Rotation paths and how fast each direction turns (degrees per step)
Each turn is a multiple of 5 degrees from 10 to 175, or 0.
Each row of a path follows its step; steps can be skipped.
Path 1:
step 2: -17,-3,16,-20,-10,-7,13,11,5,9,-5,4,-17,16,13,-3,-15,24,-7,5,9,12,-11,-10,3,-8,-4,-25,1,-19,-14,-15,7,15,3,-7,-18,-1,10,6,-34,-2,24,-29,10,2,34,-3,-12,-3,-7,-15,17,-1,10,3,4,12,-4,-3,8,10,5,-8,8,21,4,10,9,-21,14,6,8,-19,24,-26,10,-15,6,0,4,-20,3,33,13,-8,0,24,12
step 5: -20,-3,-7,-10,0,-4,6,-6,18,-9,-15,-5,-18,2,4,-3,-10,-8,-8,-7,-4,-24,-3,9,-2,-9,-6,-14,8,-17,-4,-36,-1,27,-11,-13,-18,-18,-9,0,-14,9,-23,-23,15,4,32,-12,-3,1,20,-27,0,17,-5,6,-15,4,-27,27,-14,6,-5,16,2,-23,19,11,-5,4,-7,-18,-8,-24,-6,-7,-5,-1,16,7,9,0,1,16,22,-16,4,17,-4
step 7: -7,22,-5,4,19,24,26,-10,-27,-23,-15,6,-1,-4,20,-4,2,0,2,10,8,-18,-8,-20,-8,-15,-22,-4,24,-1,-11,-15,-13,-4,-11,-2,24,-41,-9,17,1,-2,9,1,2,-11,-9,-24,-3,-9,5,-29,3,5,-1,5,5,-1,-14,-13,1,6,-18,-18,7,15,0,5,-14,7,7,-18,7,7,19,-15,-7,17,5,-7,31,5,1,-3,-4,10,-4,27,12
step 10: -13,-14,0,1,-5,4,22,-2,-13,-13,-7,5,5,5,24,12,-3,-23,-7,-1,12,-8,6,-2,2,2,-18,11,2,2,-7,-9,15,-1,6,22,29,0,0,15,-6,2,0,-9,12,9,10,-20,7,20,5,9,11,12,42,4,6,21,-9,15,10,-4,10,9,20,-2,0,0,-10,12,0,-19,19,-19,51,-3,11,-9,-2,-5,24,11,-6,-8,-24,8,3,29,-5
step 15: -15,0,11,10,-23,14,-5,0,-6,-2,3,10,-28,5,-11,-2,4,0,4,19,2,-15,25,-13,-12,0,-18,-16,23,22,12,-8,-28,4,3,2,-6,4,-11,3,-7,2,-6,-6,3,5,-4,-5,-10,-1,-2,-7,18,10,1,16,-13,-29,-21,1,10,-4,31,-3,9,-21,33,-2,2,-6,9,8,5,-39,4,-7,-26,-7,21,6,27,7,11,6,-12,4,-28,2,15
step 17: -3,-4,8,-10,-10,11,-5,4,-13,-21,-11,-8,11,-14,19,-28,-8,16,-4,-7,3,-18,15,-9,17,5,-27,25,-10,0,-29,-26,-8,20,-4,-13,2,-15,10,13,-12,9,-7,5,-21,9,-11,7,4,-4,-3,-4,20,27,22,0,13,-6,-17,4,1,-4,10,20,2,7,20,-24,-13,3,2,-21,10,-17,-6,-17,-5,9,-14,-19,22,-14,-25,15,1,-10,-8,-5,-11
step 26: -13,10,9,8,-14,10,16,-20,15,-29,-22,7,-24,-6,22,-12,-17,-15,-22,-4,11,-24,1,-8,-10,-2,1,-13,4,-22,6,-26,-1,-5,-20,11,12,-8,-17,11,-10,-1,-8,2,3,4,-5,-11,1,6,19,12,12,3,3,10,0,1,-12,0,2,-4,8,9,20,-25,-5,-2,22,0,4,-37,-6,-15,2,16,12,-26,31,-10,3,2,-10,14,-26,-8,-11,13,-6
step 32: 20,-9,20,2,1,11,20,16,-6,9,-19,-30,-13,-19,34,-2,5,2,-20,-7,-2,1,-25,-4,6,-15,-6,9,-9,13,-17,3,-4,8,7,-2,12,4,-3,2,-12,2,11,-31,8,-8,-4,-11,3,17,5,-22,2,-4,10,10,-1,-13,-1,20,38,4,8,-27,1,6,-7,2,2,-17,17,2,0,-13,6,-17,-12,-20,-13,8,-1,13,-8,3,-7,21,-32,23,7
step 37: -9,0,-16,4,8,-3,13,0,15,-8,-10,-8,-22,7,11,1,4,12,-8,22,-1,-23,6,22,17,1,-15,-17,16,-8,11,-2,-6,1,-6,-15,-15,-22,-6,-3,-3,-6,-9,-20,-3,-14,9,-43,2,-6,21,-39,-1,-1,-9,-4,-10,-15,-14,1,-5,6,6,-4,34,-1,-2,25,8,21,2,-10,-14,-27,0,-10,-2,-10,15,7,-10,-10,7,13,15,-7,11,18,21
Speeds:
1,1,-4,-3,3,-1,0,1,-1,5,-1,-3,-2,-1,1,0,2,6,-2,3,0,-4,-6,-6,5,2,6,1,2,-2,4,0,3,1,-2,-2,-1,-1,-1,-2,-2,-3,2,0,4,-4,0,1,8,2,-6,-2,0,-4,-2,1,-2,-5,-1,-3,6,0,0,-3,6,4,0,2,2,-2,6,9,3,5,0,-3,1,-1,1,3,-4,-1,1,-1,2,3,0,-2,2 -> 155
-2,1,2,-2,1,3,-6,-2,-1,2,5,-3,0,-1,5,4,-1,-1,3,-1,-1,5,-3,2,-2,4,-3,0,3,0,6,-2,-4,0,0,-1,0,0,-3,-4,3,0,-4,-1,0,-5,-2,3,4,-3,6,-5,3,-3,2,0,-5,4,-4,2,0,4,-1,-3,0,-2,4,7,-1,4,0,4,-4,0,-1,0,2,7,1,-4,-1,9,1,2,2,-3,4,-2,2 -> 45
-4,2,-2,-1,5,1,4,-6,-2,-3,2,4,0,-5,-3,-3,-2,0,-3,0,-3,1,1,0,3,6,0,1,1,-2,2,-1,3,-1,-3,5,4,-4,5,3,2,2,-5,0,1,-2,2,1,-3,2,-1,2,-1,2,2,0,-8,1,-6,4,1,-7,1,3,-1,-1,4,5,1,-3,7,5,3,-3,-1,6,-2,0,-4,-3,1,-3,-6,-2,-3,-3,1,-2,-4 -> 155
-2,-6,0,-1,1,2,0,0,-5,0,1,0,-5,4,-4,0,-2,-4,2,4,1,-5,-2,-4,0,-1,3,0,-1,-2,0,1,2,1,5,-2,4,2,3,-2,-4,1,-6,0,4,0,-2,-1,-3,1,5,-1,0,-3,-1,-4,6,-2,1,6,4,2,-3,8,2,-5,4,-1,4,5,-3,3,1,-1,-5,-2,3,-4,1,1,-1,6,-5,-6,-3,-1,-1,1,4 -> 70
-1,1,0,-3,0,0,-3,-1,3,2,2,0,0,1,4,4,1,0,6,1,3,2,4,-2,4,-3,3,-3,0,0,0,-3,-5,7,6,-1,-3,-3,6,-4,-2,2,-4,-1,5,-7,5,0,1,1,-3,4,-6,-1,3,-1,-2,2,4,2,-7,0,-2,0,5,2,1,0,2,-1,1,-5,0,0,-2,5,1,-4,4,2,-1,-5,0,3,-1,-7,-5,-5,1 -> 100
3,5,4,3,0,1,0,-5,4,-8,-1,0,-2,-3,-1,-3,0,1,-1,3,0,-5,3,-1,-4,-2,-3,1,-1,1,9,-2,2,4,2,-2,-4,-5,-1,-2,-1,-6,-4,-1,0,0,-1,-1,-2,-3,-4,-3,4,-3,-4,-3,-2,-7,-4,-2,-2,2,-3,6,2,1,-1,-2,1,-3,-2,-5,0,-3,-1,-3,0,2,5,-3,1,2,1,-2,2,2,3,-6,-6 -> 35
2,4,-2,-6,0,-2,1,0,-1,-6,-2,0,-1,-2,-2,-1,-7,-2,1,0,-4,-3,-2,1,-7,2,2,-6,3,2,-4,-3,2,1,-3,-1,-4,-2,4,2,1,8,1,1,-3,0,6,1,2,3,4,-2,-2,-3,-2,0,3,0,1,0,2,5,-3,0,2,2,1,2,0,-1,-4,4,-7,4,3,0,5,3,4,-2,2,-9,2,-5,-2,-3,3,0,-1 -> 20
Path 2:
step 0: -1,0,17,-1,8,21,17,10,9,-17,22,-1,28,13,-5,-10,22,8,-2,2,-2,9,-2,-9,-11,-5,3,13,-21,24,-2,20,-22,39,21,7,13,17,-1,6,0,-14,6,-8,-1,-9,-11,-42,-21,15,-3,10,-22,-3,-10,-3,-8,-15,4,-13,-10,-11,6,-20,37,7,-8,-26,-11,-10,-1,4,4,12,-9,-5,-5,-17,-1,3,31,7,7,11,-23,18,21,-3,-7
step 5: 8,7,-9,-9,-2,-13,1,-6,12,-10,19,-11,27,-19,19,6,18,18,-4,6,-23,15,-21,11,-11,15,-28,11,24,-1,39,37,-11,8,16,16,-3,7,-10,19,8,-10,-20,17,4,6,13,-5,-9,-8,-10,3,26,-2,-5,-3,-9,-23,2,1,-2,-26,5,-19,9,12,7,10,12,-5,2,10,-15,-4,11,1,-5,-33,16,-5,-12,-21,-24,8,-26,-5,-8,-14,0
step 21: -12,-14,-1,-12,-16,1,27,15,1,-21,-10,-13,20,15,-26,3,7,25,-5,-4,-2,-3,-35,-10,11,-2,-16,5,23,13,3,6,-2,10,1,20,-17,5,-13,-22,6,-10,-14,-2,-26,1,14,-7,-19,32,3,-9,14,-21,-7,-24,12,4,8,2,1,0,-12,-25,-15,-11,7,-4,-10,-12,4,4,10,-11,-4,10,-19,29,18,14,-16,-24,-18,-17,-3,12,27,-20,9
step 24: -10,8,8,25,-5,20,6,-22,-7,-14,18,41,-23,-19,17,-10,5,-7,12,34,-26,-11,-4,7,-1,11,-12,-9,-33,-5,6,13,3,-12,9,-9,-14,0,-26,0,8,-3,-8,-1,-12,6,-4,2,-9,12,-6,2,19,1,-11,5,-1,17,-6,12,11,-11,31,2,-13,5,19,22,-7,0,18,-11,-2,-2,-7,22,13,38,20,5,-19,-14,11,-11,3,-8,20,-6,-1
step 25: -11,-3,-2,-12,-4,25,5,2,10,15,-22,-10,21,-35,-5,-15,2,7,16,-18,3,-13,-13,9,-3,7,3,-4,-3,16,16,-9,-9,26,13,-18,-28,2,-3,-5,7,7,11,32,5,2,21,-16,-10,-3,-3,-17,9,-31,13,37,6,-20,10,-17,-23,4,18,-14,-14,-18,16,3,-19,6,27,-3,-4,14,10,-18,8,-16,8,-5,13,-6,-12,10,-9,24,15,8,-1
step 26: -18,7,11,-17,-7,-11,6,1,-1,10,-16,-22,11,-19,-22,-12,-7,23,1,11,-6,21,29,-31,-5,-3,-24,18,-8,9,-1,5,39,5,-2,14,11,27,9,20,17,-1,-14,5,-7,9,3,6,-12,-4,-7,17,-3,20,1,6,-12,7,12,36,8,5,-11,3,-8,0,26,-6,3,10,-24,-5,22,-15,9,12,15,-5,9,10,-23,-18,-8,-9,-15,21,24,-7,-3
step 28: -1,24,5,-2,-12,10,21,5,-24,32,-5,7,-12,16,32,21,-33,-12,-1,-6,-17,-2,-28,16,-18,16,-20,10,-24,-6,19,-7,6,13,-1,-8,8,17,-11,0,27,2,-9,-8,6,-2,3,-23,8,14,-33,13,-16,-30,-16,13,5,-9,15,-5,-7,15,-3,17,-23,12,15,-3,18,-2,-9,5,-17,-9,4,2,-5,-1,-7,17,15,-14,7,-12,1,6,-8,-5,14
step 33: 9,13,-23,10,-6,31,-20,1,-5,19,-11,-18,7,28,-8,-15,-15,-13,19,3,-11,4,23,15,0,-2,7,3,-27,1,35,-28,-31,2,23,-2,-17,4,4,-1,8,7,-10,-13,2,-25,-5,2,-5,-2,-10,7,-13,-30,-12,4,-5,12,5,2,-15,-44,20,-21,8,-6,19,-11,-4,-2,-9,4,-5,-28,6,9,9,14,7,-13,-2,-14,-7,1,-2,9,15,-5,9
step 39: 12,-6,25,1,-13,-11,5,6,-17,-2,-2,-3,0,-9,16,16,4,-13,22,7,-12,-9,-13,3,6,11,12,4,-32,5,-22,16,-3,37,-17,-8,18,2,18,-7,13,-22,9,-15,-9,-6,17,-12,15,-3,-22,-11,-16,-19,-14,-1,27,-8,12,7,15,29,-6,-9,-1,27,-20,12,-28,-13,-21,1,5,21,1,-3,-15,8,1,-7,-24,-19,4,-6,19,29,-3,5,-2
Speeds:
0,0,5,-1,-2,-8,4,1,-2,3,3,4,0,3,-5,3,0,0,0,-3,-3,-3,0,4,-2,1,0,3,4,-4,-2,-2,-1,-3,8,1,2,-1,-4,-1,-1,2,-4,-6,0,-1,3,2,-5,4,-1,-7,-6,-1,-1,-1,5,-4,-3,-2,1,4,-2,-7,-1,0,-7,2,1,4,0,2,0,0,0,1,-3,-1,-7,0,-7,1,2,0,-2,0,0,1,2 -> 40
1,0,2,3,2,1,-3,4,-3,-1,0,9,2,12,-1,-2,3,3,0,-3,-1,-2,-2,-5,6,-2,0,2,5,-1,-4,2,-4,-3,1,0,5,-1,1,1,5,2,3,1,-7,-1,-3,-1,2,0,5,-3,-3,-8,-2,-3,-3,2,3,0,-1,-4,0,-1,1,-1,-1,-2,-2,-3,0,-1,1,4,1,2,0,4,-1,-1,5,0,-3,2,1,-1,2,0,-2 -> 35
0,3,-1,1,-1,-7,-1,1,-1,-1,2,-4,-2,-3,2,-4,0,-2,-5,6,-5,-2,0,-2,-2,1,0,3,6,-2,-2,-2,-3,-2,5,-1,0,-6,8,6,5,7,-3,-3,7,-2,3,2,3,0,2,4,2,4,-5,-1,-3,0,2,-3,2,-5,-1,1,0,-5,-1,6,0,3,-1,0,0,4,-1,3,2,2,0,-2,2,-1,-3,-3,-3,-2,-2,-3,-4 -> 100
-5,3,3,-2,-1,0,6,-3,1,4,0,3,-5,6,-1,-4,-2,1,-5,2,-1,4,0,1,5,-4,8,-2,4,-4,3,0,-1,8,1,2,-2,3,-2,3,-1,-5,1,4,-1,0,-3,-4,1,1,-5,3,-2,3,-1,1,0,-4,0,2,7,-4,2,0,-1,-6,-3,3,3,-3,-1,-1,3,-4,1,1,-1,-2,-1,-3,0,-5,-3,2,1,1,-2,-6,5 -> 155
-2,-1,2,0,2,-1,6,-4,8,1,0,4,2,1,-3,1,4,4,-4,2,-1,5,0,-4,-2,-1,-4,0,0,5,-4,-2,1,-1,3,1,-1,1,-1,0,-1,5,0,2,2,3,-4,6,-6,-2,-2,2,8,-3,3,-4,2,-4,4,-1,-1,-1,-4,-3,1,-4,0,1,-2,-4,-4,1,-1,4,4,-4,-2,-5,6,3,2,3,0,2,-5,4,2,-2,-2 -> 70
0,0,-2,3,-2,3,-1,7,1,2,2,5,-3,-7,-3,-4,3,1,3,-3,3,4,9,2,-4,-4,0,0,-3,-4,-1,1,1,-2,1,0,2,-1,-7,-4,-1,0,0,-2,4,-5,-2,-5,4,-1,2,1,3,-2,-1,1,-4,1,-4,0,0,-1,-4,-1,2,-9,-8,1,1,-5,2,-1,0,0,-4,1,-1,-3,-1,-1,3,-3,0,-2,-4,-1,2,2,-5 -> 160
-2,2,1,2,4,4,5,-1,-6,1,3,-2,0,-4,-2,1,2,1,4,-3,2,0,-6,5,-2,-5,0,-4,4,-3,1,-3,2,5,-1,-3,1,1,5,0,0,5,4,-5,-5,-4,-7,2,-3,1,1,2,5,-3,0,4,2,-1,3,-1,2,-1,1,1,0,-1,-1,3,3,7,-1,2,-4,-2,0,-6,-2,7,-4,2,6,-3,3,0,1,1,2,1,-3 -> 120
